Each row is where one point has got to under a steady rotation. How many steps took it there?
The counts run from 0 to 106.
[ 82  84 132 112 114  59  84 121 137 109 175 143 122 118 120 130  77 140
 135 117 108 133 150 145 124  86 158 118 133 162 138 155 143 140  90]
21
[111 110 143 118  99  65  86 111 160 120 160 124 127 102 122 149  83 154
 126 114 105 126 122 146 139  60 155 117 118 150 118 171 134 151 100]
43
[ 87  90 134 107 110  58  93 112 136 111 163 143 117 118 125 121  76 142
 134 123 111 125 153 151 138  80 165 112 140 163 130 157 148 141  93]
38
[120 122 133 113  90  68 117  92 157 123 146 131 120  96 118 138  84 154
 130 128 105 123 139 144 160  71 164 105 137 164 105 164 141 147  95]
89
[105 103 124 111  92  71 131 101 147 135 162 142 119 112 106 126  75 139
 132 112  83 147 171 137 125  79 131 119 136 173 116 161 148 148  97]
102
[119 118 140 116  97  64 101  98 153 121 151 121 119  99 116 138  83 157
 130 128 105 116 132 148 157  69 161 106 131 162 112 164 138 148  98]
71
[103 102 134 122 104  67  72 121 158 113 169 122 135 105 126 153  83 156
 117 115 103 119 115 141 133  73 156 121 111 142 126 165 135 148  96]
16
[121 125 138 114  94  67 101 105 163 128 154 118 122 103 121 144  79 158
 125 117  97 124 130 147 147  63 155 112 126 162 106 170 134 149  99]
70
[ 93  89 131 112 105  61 106 114 141 119 169 148 119 116 120 128  76 142
 138 114 100 140 161 141 124  77 142 121 136 165 128 156 151 142  95]
57
[114 108 124 111  92  76 129 103 151 133 161 133 122 110 102 136  75 142
 130 107  73 143 160 133 127  74 126 123 127 168 108 159 142 155 102]
103
[127 127 127 119  90  71 115  91 160 130 146 122 122  94 111 143  79 154
 126 120  93 127 135 146 154  69 153 111 126 163  98 165 137 157 104]
97
[106 104 133 109  98  61 116 101 143 116 154 143 108 111 116 119  79 141
 137 124 109 125 159 146 147  82 160 109 139 168 119 157 144 146  91]
73
[105 110 139 115 105  65  79 113 153 110 160 121 127 101 123 149  83 153
 123 122 111 115 115 148 147  71 171 116 117 150 121 164 133 146  98]
26
[102 104 137 112 107  61  81 106 146 109 156 127 120 104 123 140  80 151
 127 128 119 111 125 150 152  80 176 109 130 154 123 160 140 145  92]
27
[102 100 128 109  96  63 122  99 144 123 157 149 110 114 111 122  80 136
 138 112  96 136 164 142 138  82 145 115 144 173 123 156 144 144  92]
83
[ 97 102 136 112  92  65 111 116 150 127 169 142 126 113 117 135  76 144
 136 107  92 146 159 136 121  67 134 118 127 163 120 159 147 150  98]
67
[ 79  84 129 109 118  61  82 113 131  99 167 147 124 113 121 129  90 139
 126 132 116 116 138 147 142  98 175 119 126 151 140 150 141 143  87]
2
[107 106 140 116  93  69  99 120 156 128 173 132 131 108 120 145  80 149
 131 101  92 138 146 137 128  62 136 124 120 159 114 165 134 150  99]
59
[111 103 130 114  95  71 118 105 155 133 166 143 125 109 112 136  75 143
 134 108  83 147 162 136 123  65 125 118 129 165 115 161 144 151  98]
85
[ 85  89 131 114 119  56  79 116 130 105 163 146 125 117 120 129  84 141
 129 133 120 119 139 146 139  88 170 114 130 159 138 152 147 141  87]
11
[104 101 127 114  92  69 115 115 154 129 168 140 121 110 109 135  79 147
 136 104  88 144 157 136 124  68 132 120 129 164 117 161 146 152 104]
76
[ 99 105 137 119 111  70  66 128 151 112 166 122 135 103 124 154  79 153
 117 115 100 124 111 141 133  77 159 124 105 144 123 167 130 149  98]
7
[101 108 137 118 101  68  81 125 156 117 173 123 134 106 123 150  80 154
 123 102  98 136 130 146 127  64 144 126 114 150 120 164 134 148  99]
33
[118 120 134 113  95  67 110  91 150 128 146 126 116  99 116 135  83 153
 133 124 102 115 142 146 156  71 163 105 130 165 108 161 139 149 100]
80
[125 132 133 112  93  68 111  92 162 129 146 124 123  98 117 145  81 154
 124 118  95 124 138 144 153  67 153 111 125 163  99 170 136 155 102]
88
[110 108 125 106  97  63 125  89 140 120 155 142 106 110 113 123  77 144
 137 124 100 126 163 143 147  79 153 107 144 171 117 159 148 145  95]
91
[119 122 145 114  96  67  94 105 160 122 155 123 124 103 122 142  77 156
 125 115  98 127 125 144 143  63 152 115 124 158 107 171 136 152 103]
61
[100  97 126 111  96  69 119 102 147 130 168 147 117 116 111 127  80 139
 132 111  89 147 164 136 126  75 138 119 137 165 122 157 149 143  97]
84
[118 119 124 116  88  79 126 103 165 139 162 128 125 103 106 143  75 148
 126 106  77 142 147 138 132  71 127 118 121 161  98 163 135 157 104]
104
[131 128 125 118  91  73 121  88 161 132 142 121 120  91 112 141  78 152
 122 120  88 121 141 143 155  73 152 109 126 168 100 162 133 155 101]
106
[ 97 100 138 108 105  55  96 103 141 110 154 140 118 110 122 127  83 148
 136 129 114 119 147 150 149  82 170 110 140 162 125 157 148 144  94]
46
[ 75  80 121 110 116  61  80 119 131 105 168 145 128 120 116 131  81 140
 133 125 113 123 146 143 131  93 162 123 125 149 142 150 148 137  88]
3
[100 108 135 119 113  66  71 117 151 105 164 120 136 102 124 149  85 152
 120 125 108 116 112 149 148  77 170 118 113 149 125 161 130 144  96]
8
[122 121 135 119  94  74 111 104 167 135 156 123 125  94 116 147  77 154
 124 105  86 138 138 142 141  68 144 115 124 162 102 169 132 155 108]
87
[105 112 140 113 109  66  78 111 154 114 158 122 124  98 126 146  83 155
 125 119 112 116 120 148 149  68 166 110 121 152 120 167 136 147  98]
35
[ 94 103 129 112 114  68  68 111 145 101 156 123 132 104 121 145  84 155
 118 130 115 108 115 150 153  89 175 117 118 145 129 159 132 146  96]
0
[116 113 139 115  99  62  92 101 156 116 151 122 122  96 124 144  80 155
 129 120 109 118 132 154 152  72 168 112 127 159 114 165 135 150 100]
53
[ 98  95 134 116 106  68  75 128 153 112 171 126 136 106 120 150  81 149
 120 108 101 135 129 137 122  71 146 128 105 147 129 159 134 148  95]
15
[109 103 124 108  98  66 133  97 142 130 157 148 111 113 107 125  76 136
 136 117  86 140 169 137 137  81 141 114 141 174 117 155 148 149  95]
101
[123 129 130 114  92  70 121  85 156 128 144 127 118  92 113 133  80 153
 125 131  99 117 140 141 161  76 163 112 132 170 104 159 138 156  97]
98
[ 92  96 133 122 110  69  67 125 149 113 174 124 139 107 119 153  80 150
 119 109 100 133 122 137 119  77 149 133 104 143 130 162 130 151  97]
6
[124 122 139 114  91  71 107  97 159 126 154 119 125  96 120 145  81 158
 125 118  96 127 134 142 152  68 154 110 123 161 104 165 136 151 106]
79
[119 118 138 120  93  70 100 106 160 128 163 125 127  99 120 147  77 155
 131 107  94 135 135 138 134  63 143 119 122 157 107 166 139 151 102]
69
[129 125 128 117  87  77 121  96 161 137 148 122 128  98 107 144  80 152
 121 113  75 131 138 138 148  69 140 117 122 161  99 163 132 154 105]
105
[113 117 145 111 103  66  88 107 150 116 156 125 126 103 125 142  80 156
 128 121 108 112 123 145 154  67 167 111 123 154 116 167 139 147  98]
44
